128 stands for zero in the data rows.
Here are some points, one per row:
[ 93 106 141 145 192 144 174 201 139 140 117 140 154  42 158 159 205 135 116  83 202 121 202 152 161 128  97 201 100 108 165 130 131 132 166 214 131  71 111 173 121 132 105 110 143 163 112 143]
[117 131 104 162 154 184 200 150 131 148 174 135 139  81 109  76 135 131 151 161 133  71 166 164 144 140 182 167  95 120 195 113 110 124 130 192 133  86  74 147 131 135 112  91  79 175 136 132]
[155  73 121 130 166 194 139 103 145 148 163 160 113 129 141  55  76 137  98  89 139 106 141 123 130 135 168 131 114 122 140 186  54 132  77 190  78 115 134 135 147 137 122 109  91 180  84  94]
[164 115 139 126 160 169  60  87 119 107 121 170 135 127 147  51 123 160 109 106  69 119 154 161 119 156 168  75 113 149 134 182 136 170 109 165 109  85 156  72 170 101 152 150 102 169 167  78]
[103 130 174 148 137 125  97  46 151 164  79 136 181 110 131  79 115 116  84 149 128  78 132 193 159 142 182  65 136 173  28 141 120 174 143 144 121 114 144  94 124 137 194 143  94 113 150  99]
[108  76 164 164 168  72  50 123  95 197 128 114 171 115 171  99 180 137 113 176 164  83 123 149  68 139 188  90  87 176  65 102 160 175 155  90 141 150 123 114 157 135 166 145 147  69 136 133]
[ 99 110 109 121  83 104 126  95  90 170 102 105 187 162 177 108 197 197 134 182 120 108 130 146 128 185 147 137  74 151 108 121 109 150 194  85 122 184 115 151 102 110 136 164 121  70 118 199]
[131  90  69 127  30 135 113 154 147 173 145  89 230 174 159 131 181 130 141 161 144  84  87  81  92 151 106 126 120 125 142 142 117  55 133 105 133 150 183 167 150 115 148 133 117 127 157 146]
[113 127 101  47 103 115 123 119 139  98 132 118 138 184 102 112 129 156 221 182 167 127 140  50  97 126 102 151 131 115 110 140  73  83 122 116 133 150 178 155 166 146 133 140 136 150 178 177]
[121 134 151  91  97 139  78 107 158  74 143  97 113 147  65  98 155  59 173 132 123 156 164  79 135 117 102 131 183 114 136 142  71  70 150 147 148 213 168 117 123 133 104 140 137 151 165 156]
[127  98 171  74  95 166 111 157 146  64 165 153  98 150  91 103 137  84 102 151 129 155 189  80 125  83  34  99 156 145  83 132 125 102 129 121 193 130 131 135  65 123 158 133 133 115 142 132]
[136 140 178 119  99 142 134 132 101  85 148 161  82 142 121 143 161  80 104  62 127 118 160  98 203  94  99 121 108 154  91  58 141 117 146 128 174 137  93 120  65 102 140 131 180 153 117 112]
[178 166 134 134 147 111 103 168 138 128 182 150 110 113  69 143 153 123 110  90 147 113 142 137 185  74 131 159 142 142 129  93 135 127 132 122 203 137  42 146  66  77 143 110 194 106  99  95]
[159 160  85 154 118 131 164 176 171  73 136 174 125 120 138 152  98  72 148 124 113 131 159 110 152 120 190 168 126 150 113 104 182 140  93 113 141 129  48 180 110 111 115 129 169 114 102  89]
[133 172  83  85 151 131 145 137 177 138 169 133 104 150 129 146  84 113  65 105 104 151 150 129 141 115 196 192 131 117 165 129 146 127  77 136 164 118  99 118 121 139 144 165 155 128  95 130]
[168 128  64 115 124 126 150 157 135 122  77 102 107  89 115  82 105  99 108 146  73 168 109 157 147 111 148 144 125 146 138 119 109 146 111 145 121 105 122  75 100 190 142 133 149 130  77  90]
[103 122  89 139 148 101 136 158  84 147  87 140 147 122 150 102  90 125  98 113  83 156 153 149 147  55 129  98 187  71 110 160 139 147  92 143 108 100 146  91 135 106 147 172 154 136 123 128]
[128 100 132 174 182 138 131  72  98 143  83 108 142 126 155  90 122 131 125 144  72 148  94 114 120 131 127 175 172  76 113 145 181 135 155 143 116 103 117  90  98 105 167  97 109 128 110 143]
[ 59 107 111 153 144 146 102 103 140 149 136 118 145 140 156 116 102 181 128 120 110 189  96 173  81 126 137  90 123  97 109 119 157 130 158 151 116 175  99 108 100 127 166  55 117 148 106 132]
[124 117 116 147 108 148 110 111  86 129 130 106 158 147 147 125 148 162 103 161 149 149  76 119 113 180 167  93 128 102 132 133  95 177  71 138  90 159  94 108 164  63 138  68 125 126 131 156]
[115 149 118  80 112 109  81 147 120 130 100 112 186 146 125 150 103 180 142 144 113 130 121 128 138 172 161 106  92  86  85 132  85 135 150 105 120 132 127 103 181  79 130  61  65 106 116 112]
[138 117 134 129 103  68 100 120 124 147  95 119 109 167 143 143 133 167 111 152 136 111 133 154 131 157 162 111  79  87 106 210 122  95 126  85 119 168 131  94 165 126 118  49  98  89 213 138]
[ 87 140 153 122  94  59 137 136 119 114  89  75 130 150 111 100 106 140 128 114  92  75 122 181 105 189  89 124 106 156 134 156 123  99 105 115 124 177 165 163 172  83 157  89 129  69 155 154]
[105 111 166 123 145  88 139 121 162  92  78  97 130 151 169 128 132 109 150 139 157  82 104 163 138 138 116 110  89 134 143 162  85 112 108  30 156 129 194 139 122  98 115 102 170  81 111 148]
[ 95 139 171 119  87  96 121  95 133 128 134 110 141 168 167  99 107 110 165 147 145  84  91 120 128  67  79 148  72 139 157 123 127 113 123 132 150 115 173 130 125  98  87 101 195  91 151 143]
[141 141 199 110 118 127 113 154 120  92 151  98 163 157 160 135 103  83 139 202 129  85 116  60 162 108  85 106  93 147 139 132 147  89 138 151 151 161 134 119 106 158  57 144 136 128 100 166]
[121 181  87 107 100 156 126 150 207 113 114 113  80 111  99 134 129 125 139 102 139  10  83  93  84 112  93 126  51  11 142 134 117 142 120 132 102 133 102 173 124 160  92 186 113 136 138  90]
[ 96 155 150 132  86 144 146 149 238 115 133 147 104  98  71 114 119 185 104  86  94 126 120  54 119 136 126 152 151 137 104 176 110 136 108 119 118 102 127  69 180 182  85 211 146 159 172 113]
[ 78 103 136 145 153 104 118  97 139 114 121 124 135  91  39 105  87 131 136  31  96 178 114  79 156 162 125  90 136 185 147 173 149 119 109 105 160  73 104  93 139 223  96 198 136  82 160 133]
[ 98  40 167 140 127 142 148 110 112 170 116  96 105 150  99 189 138  90 154 105  99 168 159 165 134 134 115  91 171 154 122 173 153 142 153 125 173  47  87 132 140 185 147 141 211 129 129 135]
[ 92  85 138 114 118 191 123 148  63 141 111 177 159 127 152 183 161 110 167 132 155 126 100 182 146 109 106 172 195 148 190 105 170 170 145 126 138 125  97 148 125 188 170 130 152 137 100 188]
[145 115 153 130  91 122 153 170 123 124 202 180 130 160 127 189 142 108 184 171 182 162  71 161 132  99 158 152 134 114 179 117 129 126 165 163  41 123  96 161  91 126 175 159  73 170  97 184]
[183 171 120  80 145 153 160 172  85 109 171 166 100 174 157 151 176 122 170 101 151 132  87 145  29 116 174 159 174 118 112  79  73  63 146 167  70 119 132 129  75 159 125 139  67 148 154 128]
[143 164 147 137 108 125 131 157  80  88 136 159 106 105 126 111 107 114  83 134 145 201 146 108  59 130 199 121 167  91 131 115  56 124 126 146 145 118 188 159  66 132  89 143  62 117 188  67]
[104  94 156  95 162 125 106 119 116  99 123 109 113  79 141 105 116 121  46 115  88 166 150 137 142 111 120 161 154 141  89  44  93 112 130  83  75 115 174 152 125 129 135 113 122 123 231  69]
[ 83  65 121 163 168  90 108 156  92 120  62  77  72 154 112  92 137 167  68 150 167 143 184 123 186 142 115 103 133 119 118  49 181 142 126 129 107 128 150 141 104 108 130 117 149  98 162  95]
[ 73  68 103 170 169 102 163 132 149 129 133  80 138 162 137 105 148 128 148 127 154 105 149 195 154 130  94 139 123 125 138 102 180 186 148  82 180 156 143  96 120  91  93 101 116 134  88  99]
[145 110  58 158 165 145 129 136 164 196 129 160 133 147 143 144  91 127 159 153 139 101  66 139 151 184  64 157  79 129 118 126 150 152 126 177 171 168 105 139 133  89  95 153 143 143 117 135]
[176 176 146 145 108 153 133 122 153 150 162 163 151 133 144  90 104 174 153 130  84 129  64 130 141 126 138  92 108  97 132 127 136 144 101 146 158 174 120 150 177 173  71 125 162 209 111 168]
[169 198 124 117 107 147  87  80 123 105 164 159 152 121  83 121  84 180 149 151 133 111 115 136 110 178 135 109 163 135  89 178 139  99  88 132 106  93 162  88 130 181 100 144 161 148  87 127]
[155 180 139 119 102  96  92  68 138  94 137 127 107 143 158 161 134 156  91 115 137 187  92 143 140 142  89  90 185 173  96 148 119 120 129 132 133  78 121 128 199 170 109 148 102  89 132 131]
[123 156 184 103 120  93 148 123  69 133 143  90 108  91 152 178 153 149 127 151 143 174 105 108 158 162 129 116 178 171 108 156 169 109 178 102 141 131 134 136 149 123 176 135 153 109 115  70]
[138 156 101 146  98 130 159 126  69 144  96 102 120 124 164 132 132  94 132 116 223 147 136 112 135 105 110 136 136 164 140 120 127 108 196  61 145 128 112 150 131  92 180 119 155 153 132 141]
[151 169  98 111 134  98 181 122 109 123 126 159 169 150 117 150 204  81 112 133 164 135 124  95 101  82  86 157  94 134 168 143 131 152 164 134 107 166 111 186  96 115 127  89 116 148 122 110]
[164 135 125  90 128 180 177 126 133  98 125 148 115 109  59 167 127 117 114 111 165 122 113 130  98  94 140 153  92  95 149 111 137  94 162 141 118 174 154 150 134  79  82 153 112 124 118 132]
[156 150 156  79 144 164 137 135 168 137 110 125  99 103  98 138 114 113 106 146 106 146 170 134  93 119 123 116 132 130 163 111 115  85  77 117  86 116  96 110 119 107  43 160  99 144 126 108]
[121  98 151 139 114  67 114  91 119  81 105 132  81  65 132 177  98 128 101 102  85 117 177 127  98 118 116 146 134 145 142 111 125  87  69 144 141 125 102  93 144 160 113 166 111 141 119  74]
[125 122 159 157 149 116 122 121 102 182  91  76  98 101  99 146 103 101 141 102 112 165 154 108 164 104 114 148 140 166  99 115 176 162  44 113 142 102 133 137 118 135 140 128  86 126 123 131]
[144 116 106 197 166 140 135 133 133 124 103  85 139 111 145 215  78 158 153 113 116 130 186 129 141  91 116 110 141 176 158 105 152 188 143 123 118 136 128 124 102 128 159 110 128 126 108 137]
[ 95 157  57 190 172 161 124 121 117 159 158 171  88 120 139 174 172 106 170 151 103 134 120 113 141 122 121 111 112 134 154 116 136 147 128 136 118 112 158 143 143 107 159  96 131 123  78 148]
[179 128  60 101 125 112 138 133 153 151 159 150  90 106 121 151 117 118 130 101 106 106  92 118 101 141 155 116 137  90 138 106 148 159 164 120  92 100 151 128 146 115 120 102 104 157 102 207]
[198 167 139 154 133 130 163 131 137 158 166 164 129 107 133 107 107 140 149  92 104 139 126 121  92 165 107 115 156  74 161 108 106 130 117  97  74 121 167  98 161 132 148 125 103  67  96 110]
Along one direction, these points spread out more than along any other. For each point below, how far along it does it lie, from 0 to 99? The average is 50, and the first point in the table lies past the average. One standard deviation of the points above along it is 16.
[121  98 151 139 114  67 114  91 119  81 105 132  81  65 132 177  98 128 101 102  85 117 177 127  98 118 116 146 134 145 142 111 125  87  69 144 141 125 102  93 144 160 113 166 111 141 119  74] ~ 59
[179 128  60 101 125 112 138 133 153 151 159 150  90 106 121 151 117 118 130 101 106 106  92 118 101 141 155 116 137  90 138 106 148 159 164 120  92 100 151 128 146 115 120 102 104 157 102 207] ~ 59
[169 198 124 117 107 147  87  80 123 105 164 159 152 121  83 121  84 180 149 151 133 111 115 136 110 178 135 109 163 135  89 178 139  99  88 132 106  93 162  88 130 181 100 144 161 148  87 127] ~ 54
[113 127 101  47 103 115 123 119 139  98 132 118 138 184 102 112 129 156 221 182 167 127 140  50  97 126 102 151 131 115 110 140  73  83 122 116 133 150 178 155 166 146 133 140 136 150 178 177] ~ 48
[156 150 156  79 144 164 137 135 168 137 110 125  99 103  98 138 114 113 106 146 106 146 170 134  93 119 123 116 132 130 163 111 115  85  77 117  86 116  96 110 119 107  43 160  99 144 126 108] ~ 70
[ 96 155 150 132  86 144 146 149 238 115 133 147 104  98  71 114 119 185 104  86  94 126 120  54 119 136 126 152 151 137 104 176 110 136 108 119 118 102 127  69 180 182  85 211 146 159 172 113] ~ 67
[136 140 178 119  99 142 134 132 101  85 148 161  82 142 121 143 161  80 104  62 127 118 160  98 203  94  99 121 108 154  91  58 141 117 146 128 174 137  93 120  65 102 140 131 180 153 117 112] ~ 65
[ 92  85 138 114 118 191 123 148  63 141 111 177 159 127 152 183 161 110 167 132 155 126 100 182 146 109 106 172 195 148 190 105 170 170 145 126 138 125  97 148 125 188 170 130 152 137 100 188] ~ 53
[ 87 140 153 122  94  59 137 136 119 114  89  75 130 150 111 100 106 140 128 114  92  75 122 181 105 189  89 124 106 156 134 156 123  99 105 115 124 177 165 163 172  83 157  89 129  69 155 154] ~ 23
[108  76 164 164 168  72  50 123  95 197 128 114 171 115 171  99 180 137 113 176 164  83 123 149  68 139 188  90  87 176  65 102 160 175 155  90 141 150 123 114 157 135 166 145 147  69 136 133] ~ 11
[131  90  69 127  30 135 113 154 147 173 145  89 230 174 159 131 181 130 141 161 144  84  87  81  92 151 106 126 120 125 142 142 117  55 133 105 133 150 183 167 150 115 148 133 117 127 157 146] ~ 34
[ 59 107 111 153 144 146 102 103 140 149 136 118 145 140 156 116 102 181 128 120 110 189  96 173  81 126 137  90 123  97 109 119 157 130 158 151 116 175  99 108 100 127 166  55 117 148 106 132] ~ 35
[159 160  85 154 118 131 164 176 171  73 136 174 125 120 138 152  98  72 148 124 113 131 159 110 152 120 190 168 126 150 113 104 182 140  93 113 141 129  48 180 110 111 115 129 169 114 102  89] ~ 72
[138 156 101 146  98 130 159 126  69 144  96 102 120 124 164 132 132  94 132 116 223 147 136 112 135 105 110 136 136 164 140 120 127 108 196  61 145 128 112 150 131  92 180 119 155 153 132 141] ~ 45
